One turn sends every row of this set to another row. A few are shown first. Where does it send the rows asked after them?
Y: [ 12   5  -9  -9   5 -17  -3  -9   2  -4  -6  -4  16   3   2 -26  -5   7
  16  10  -2  -1  -5 -14   9   3  -6   2  -1  25  -5 -11  -1  -4   4  -2
   3   9 -16   4  -8  -4   3 -13 -19  -1 -10  -8   4   3  11  -5   5   9
   0 -15   1  11 -17  -5   3  -5   2]
C: [ 12  -6   0  -3   0  -6  -2  -3   4  -7   1 -13   1   5  -2 -21   4  -4
  19  -3  -3  13  -3 -10 -13   3  -6 -14  -7 -20  -3  -2  -7  -2   1 -10
   1   7 -11   9   2 -13   5 -23  12 -16  -6  -3  -1   8  -4   2  -9  10
  -1   9   0  14   2 -13 -10   2  -4]
L: [ 11   8 -13  -9  -1 -21  -3 -10   3  -6   0  -2  15   5   3 -21 -11   4
  13   7  -6  -1  -2 -11   7   3 -10   0   4  19   5 -13   0   0   8   1
   1  13 -21   3  -6  -7   8 -16 -22   1 -12  -5   8  -3  15  -5   5   8
   2 -15  -1   8 -11  -7   1   1   2]
P: [ 10   3  -6  -4  -3  12  -9 -22  -6  -9  -5  -6   2   0  -3 -15  13  -7
  11  -6 -12 -16   4  -3   2   6 -11   7   1  -6   7  -8  -7  19   7   8
   0 -16 -15   0   5  -5  -4  -8   3 -11   7  -5   7  -4 -17  -2  -7   0
   2   2   1   0   6 -22  -6   7   6]
H: [  7  -2  -6  -4 -11  -4 -12  -5  12   1  -3  -6   4   1  -1 -21   0  -4
  10  -6  -5   4  -4 -10 -10  -2  -2  -8  -1 -30  -9  -3  -5   9  -2 -10
  -3   3 -13   4  -2 -10  11 -17  13  -8 -19   1  10   1  -1  -5  -6   7
   2 -10 -10   9   2 -14 -10  -4 -16]
V: [-17  -5  -1 -12   4 -15   4   2   3  17  -5  -2  -3  -6  -4 -14   7  18
  16   4  -4   0   8   7   9   5   4 -10  -2  13   1  -7  -7  -1   6   2
 -11  12  -8   3   4  -9  -8 -21   6   0  -7   5   0   8   9   5   1   3
  10  -5   2  15   1 -11 -11  -7  -7]
W: [ 14   7 -10 -12  -2 -18  -3 -10   2  -3  -8  -3  15   1   2 -20  -6  13
   8   6  -3  -6  -2 -10   8   1 -12   0  -1  24   4 -12  -8   1   3  -1
  -1  11 -13   3  -9  -7   9 -12 -21  -5 -13  -3  10   1   7  -3  10  10
  -2 -15  -2   6 -16  -9   3   2   1]
Z: [ 12  -3   0   0  -6  -3  -9  -4   2   8   0  -6   2   1  -8 -22   5   5
   3  -5 -16  14  -6  -8 -10   2  -5  -2  -3 -16  -2  -9  -6   0  -7 -12
   3  -5  -3   5   1 -14   3 -15  13 -12  -8  10   9  -1  -1  -2  -5  24
   1   1  -6  10  -5 -19 -13  -7  -3]
X: [ 10  -4  -9  -4   1  10 -12 -17  -5   8  -2   1   3  -6   0 -18  -6  -7
  14  12  -8  -3   6  -1   3  -3   7  -7  -3  22  -7  -9  -3  -6   4   2
  -3   0 -15  -3   2  -8 -18 -11  15  -5  19 -14   6  -1   6   0  16  24
  -1  -6  -6   3  11 -11 -10  -1   2]
U: [  6  -4 -12 -12  -9   8 -13 -19  -1  10  -6   5  -2  -3   4 -14  -3  -3
   8   6  -2 -17   8  -3   2  -4   5  -9  -2  14 -11  -5  -7   7  -4   5
  -3  -3 -11  -6  -4 -11   0  -6   7  -8   9 -20  18  -7   4  -1  16  21
 -12 -17 -13  -6  10 -16 -10   8  -7]
F: [ 11   3  -5  -4   3  10  -7 -28  -3  -2  -6  -3   7   0  -1 -17  18  -5
  16  -6  -7 -16  -1  -5   3  10  -3   5   0  -4  -2  -5  -4  19   4   6
   3 -20 -17   3   4  -4  -8  -7   9  -7   9  -7   4  -1 -16  -4  -9  -1
   1  -6   0   6   5 -15  -2  -1  -2]
G: [  4  -4 -14  -7 -13   5 -10 -13   0  -5  -6  -4  -4   2   6 -16  -5 -12
  20   7  -7 -10  15   3  -1  -3   3 -15   0   9  -5  -4   0   1   5   6
  -3   8 -24   0  -2  -4  -7 -20   3  -8  17 -22  15  -7  10   2  17  12
  -3  -6  -9  -3  16 -14 -10   8   7]
K: [-26  -7  -7 -13  -3 -13  -1  10   7   5  -8  -6 -11   1  -2 -19   8   9
  14   6 -10  -8  13   5  12   1   5  -3  -2   1  -7  -4  -6   1   4  -2
  -5  16 -14  -3   5  -6  -2 -18  -7  -7 -14  -2   3   1  12   0   0   1
   7  -5  -2   7  -1 -15 -15  -3   2]
S: [ 10   8  -9  -1   2   7  -8 -24  -3  -1  -2   0   6   3  -5 -19  11 -11
  13  -4 -17 -12  -1   1   5   5  -7   9   5  -8   2  -9   5  18   8   6
  -2 -17 -16  -1   7  -4 -13 -12   6  -4  11  -3   6  -4 -11  -2 -10   0
   5  -4   1   5   9 -20  -7   3   3]
A: [-21  -9   0 -14   1 -16  -1   0  -2  17  -4  -3 -10  -4   0 -11   8  18
   8   3   2 -10  13  -6   9   7   8  -5  -6   9   3  -8 -11   5   1   4
  -2   5 -11  -1   3 -12  10 -15   2  -4 -15   2   1  -7  15  -3  -5  11
   1  -7  -5   5  -1 -15 -15  -9  -7]

Z -> H
U -> G
W -> L
Where do these go?
P -> S
V -> A

One turn sends every row of this set to another row. A few are shown first. Where does it send the rows asked after them?
Vid: [ -2   3   5  -8 -20  11  16   6   4  -8  13  24   7  -2 -10 -16   5  -1
   4   3  -3   5  -9   1  11  -3 -11  -7  10   7   9]
tokig: [  0   5   8   8   0   4   9  14  -1   3  -4  19   1  -8 -12   1   3  -4
   7  -2   8   9  -9   5   9  12  -4 -21  14  -6   9]
Tiva: [ -2   4   5  -2 -14   5  12   5   1  -4  12  22   4   0 -19 -15   4   0
   2   2   5  11 -18  -6   8   0 -10  -4  12   5  12]
Lutud: [ -8  -9  10   8   6 -13   8   5  12 -11  10  -2   8   6   9   2   1   6
   5   6   1  -8   8   8   4  -1  -2  13   0 -11  14]
dolur: [ -5   0  14   3  -9 -18   6   1  -3  -5  -5   1   1   7   2   1  -2  10
   2   4  -5  -8  -4 -10  11  -2   4  13  -4   4  19]
ruli: [ -6   7   9   8  -3   5  10  18  -4   4  -4  19   1  -6  -9  -9   3  -1
   7   2  -2   4  -3   9   9   7 -11 -20  20  -3   6]
gedat: [ -7 -12   8   3   5 -13   8   3   7  -9  13  -2   9   9   6  -1   4   5
   3   4   1  -5  11   4   5  -7  -2  12  -3  -7  16]
por: [ -1   4   8   4  -7   9  12  15   3  -1  -2  25   0  -7  -4   0   5  -4
   6   1  -1   3   1  12  12   9  -3 -23  12   0   7]
rol: [  2  -1  15   4   0 -17   4   4  -5  -5 -14  -5   0   7   0  11  -2   6
   6   2  -3  -8   4  -2   6  -4   6   2  -2   3  17]
ros: [ 10  -3   5  -4  -8  11  11   4   5  -3  -1   9  13 -10 -15   1   0  -4
  12  -5   4   8 -18   6   2  -2 -15  -3  13 -13   5]
nat: [ -6  -8   9   6   7 -15   8   7  10 -14  12  -2   3  12   4   1   3   6
   4   9   3  -6  11   7   3  -4  -1   9   0  -2  16]
zigek: [  2  -1   6  -4  -7  11  11   9   1  -1  -6   7  13 -12 -11  -7   0  -2
  14  -4  -5   4  -9  10   3  -3 -21  -5  20 -13  -1]
Dib: [  7 -11   7   1  -1   0  14   4   2 -11  -2  -8  -6   0   7  15   5  -6
  10   7  -7   5   3   3  14 -10   8   8  -2   3  -2]
ziv: [  5  -1  14   2  -5 -16   6   1   5 -12 -10  -7   5   4  -3  10  -6  10
   7   7  -5 -11  -5  -4   4  -6  -2  17   1   1  12]
Mufe: [ -7   4   5  -4 -15   6  11   9  -4  -2   8  17   8  -1 -15 -23   4   2
   6   2  -5   6 -10   0   9  -4 -18  -4  17   4   7]
lepo: [ 11  -3   6  -9 -13  17  15   6   8  -7  -1  12  14 -12  -7   0   0  -3
  14  -4  -4   1  -9  14   6  -4 -13  -7  12 -10   0]
Nuz: [  5  -6   7   2  -6  -3  15   4   8 -18   6  -3  -9   5   2   6   2  -3
   4  15  -7   4  -5  -3  14  -9   5  16   0  12  -1]
gug: [ -2  -5   7   9  -3  -3  15   7   2  -8   3   1 -11   1  12   9   4  -3
   3  11  -7   3  -1  -2  21  -1  12  10  -3   7   2]

lepo -> por
Dib -> gug
ros -> tokig
Where do these go?
zigek -> ruli
Lutud -> nat
dolur -> ziv

One turn sends every row of this set to another row. A few are shown first. Where does it send the rows asked after them?
Mebut: [ 11  14 -22 -15 -16 -17   5   3   5  13 -15   6 -10  -5  13 -17   0  -8
  -9  10  -9   5  -3]
lukop: [ 10   6  -9 -14  -1  -8  -4  -8  -1  13  -8   1  10  -2   0   9   1   4
   3  -4 -11  24  -6]
difi: [ 25   4  -8  -9 -24  -8  -7  -8   3   9  -2  -9   5 -10  13 -17   2  -9
  -3   9 -13  19   4]
Mol: [ 19  12  -3  -5  -3  -5  -1   4   3  15   5  13 -16   5  -2  -6  -4   0
 -12  -4 -11   6   1]
busi: [  8  11  -2  -4  -9  -7   3   7  15  -7  -2   1  -4  -3  15  -6   9 -10
   3  -2 -11   1  -5]
Nek: [ 11  25  -5 -21 -16  -3  -9  -9  -4   7  -9  -3   4  -5  11   3   7  -9
 -16   5   4   7   6]
fano: [ 15  13   1  -5 -15  -1   3  -3   8   7 -16   3   8 -12  -9  -9  16 -17
  -5   0 -15  15   6]
pozep: [ 11  13 -16 -12 -11 -15  -1  -8  21  -5 -12   0   7 -16   3 -16   7  -3
  -8  -2  -5  18 -15]
mutek: [ 26   2 -18 -20 -11  -3  -7   2  -1   5   3   8   1   1   6  -1   5  -3
 -16 -16  -1  14  -2]
zatap: [ 16  17  -8  -6  -2  -9  12   2  12   8  -8   2  15   2   8  -3  18 -10
 -17 -10 -10  11  -2]
tekip: [  5  -6 -12  -9   3   1   2   3   2  24  -1  -3  -1 -12  11  -8   1  -3
 -14   2  -7   8   0]
fonil: [ 17   3 -16  -1  -8  -2  -7 -11   6   7   1   6   9 -15  14   0  11 -13
 -24  -7  -5  12 -10]
nagu: [ 13   7   2 -21  -5 -23   1  -9   2   7 -10   5  12 -15   4 -10   1  -6
  -6   0 -11  -3   9]
sokal: [  9  15   2  -1 -17  -7 -11  -1  -1  -2  -8   6   4 -23  10  -3   6   5
  -7   4  -5  11  12]
bogaz: [ 10  18 -10 -11 -17  -5   3  -3  -1  12  -9   6   2  -4  11 -22  -8   8
  -2  -2 -11  21  11]
Bam: [ -9  16  -7  -9   4  -8  -9   3  11   7  -4   3  10  -4   2 -15   1  -4
  -6   7  -2   9   7]
tid: [ 16   8 -15 -12  -1  -8   9 -11   4   4 -16  -8  11   0   8 -14   1   8
 -15  11 -18  14   8]
Kogo: [  6  11 -10  -7  -6  -6   1   6  11  -1  -7  -3 -12 -10  -7 -13  11   6
 -20  -6  -1  14  12]
Gomu: [  3   8 -10 -11 -28  -3   3 -12  -8   5  -6  -2  -1   0  -8 -20   0  -1
 -21  -2 -12   8  -8]
Kez: [ -2   9 -15 -24 -17  -1  12 -13   9   8  -2   6   2   6   6  -2   8   0
 -11  10  -4  12  -3]
Budam: [  8  23  -9   3  -3 -11   8  -5   2   7  -4   4  -1  -3  16   1  -2 -16
  -7   0 -16  18  -6]
kana: [ 26  13  -2  -2  -6   0   0 -12  -7  21 -12   4   2 -11  -2 -13  12  -5
 -10   2  -7  21   4]
dun: [ 16  15 -10 -16 -12 -15   2  -2   4  -4   1  -4   0   4  20  -6  13  -7
  -8  -3   1   0   6]
Nadan: [ 10   3 -12  -5  -7   4 -10  -3   3   6  -1  13   6 -13   9 -23  20   2
 -21   2 -12  16  -4]
Gage: [  2   8   4  -6 -12   2  -5  -5   7   4 -15  -4  -1  -5   3   2  -9  -9
 -18  -1 -12  29  -5]
Fam: [ 16  11   1  -5 -16  -8  -4 -11   5  15  -3   9  13  -6  -8  -8   1   4
 -23   7   8  17  -2]
kebup: [  6   8   8  -6 -11 -17 -11  -2   7  13   0   2  -3 -11  18  -7   2  -8
 -19  11  -4  10 -13]
livim: [ 13  10 -21   0  -4 -20  -9   5   8   2  -6   0   6  -9   1   3  -3  -7
 -12   1   4  15  14]
Volu: [  1  -1 -11 -20  -6 -11  -1 -10   6 -11   6   4   1 -17   6  -8  -4  -2
  -9   2 -14  18  -2]
dov: [ 29   3   0  -9  -1 -10  -3 -10  11   6  -6   5  -9  -4   6  -9  -4 -10
 -10   6 -14   0  -8]
fonum: [ 11   1  -3  -6  -6 -25  -2 -15   8  11   8   1  -4   8   8 -13   2   2
 -17   0  -3  21   2]
lupak: [  6   2 -14   3  -8  -8   4  -5  -1   8 -20   7 -14   7  -4   2   3  -7
 -14   7  -7  16   5]
zim: [ 16   5 -13 -10  -3   5 -13  -3  10  -1  -9  12   2   2  -5  -7   6   1
  -3   9 -20  11   4]
lazud: [  2   0   1 -12 -20 -13   6  -4   7   4  -5  13   1  -2  -9   5  12  -8
 -10  -4 -15  12   9]
rar: [ 10  17   0  -4 -15   0  -6 -11   5  17   1   9   6  -3 -11 -16  -6 -13
  -4  -6  -6   6  -4]
Rasob: [ 14  16  -2 -14  -6  -1   5  -5  -5  -7  10  -6  -8   1  -3 -16   4  -6
 -13   2  -2  10   4]
gonom: [  2  14 -18  -5 -13 -10  -9   8  10  11   2  13  -7   0  -2  -4   1  -2
 -23  -7  -8   3  -6]
Dizu: [  3   0 -15 -13 -14 -14  -5  -4  10  -3 -13  11  -3   5   8 -10  -3  -8
 -10 -19  -6   8  -8]
Buv: [  2  18 -13 -10  -3  -9 -16 -19  -5   4   0  -7   4 -11  -2  -1   7   3
 -20   0 -18   8  -4]
Biri: [ 12   8  -7 -16 -21 -16  -1  -6  -1   3 -12   1  -3   4  -9 -20  11  -4
 -29   5  -7   9  10]
Tez: [  2  11 -26   0 -14  -7   6  -5  -6  11  -5  -7  -2  -4   2  -9   2   1
  -6  -4  -9   0  -8]
baso: [  5   4 -13 -22 -10 -12 -12 -14  20  21  -3   2   0  -5   1  -7  -4  -2
 -21   4 -11  14   6]
nili: [  9   4 -12  -5 -24  -2   0  -9  12   7  -2 -10   6 -10   3 -12   1 -18
 -22  -8 -22   8   5]
Tugid: [  8   3  -9  -2 -17 -10  -3 -23   3  -1 -11   9  -5  -8  -1 -12  17  10
  -8  -5  -8  18  -5]
rinur: [ 14   4  -6  -7 -22   0   2 -21  -4   3  -3   1   3 -14  17   2  -2 -12
  -9  -4  -4  12  -7]

fonum -> pozep
tid -> Bam
Where do these go?
Mebut -> sokal
nili -> Rasob
nagu -> zim
dun -> fano
rinur -> Biri
lazud -> dov
Fam -> Dizu

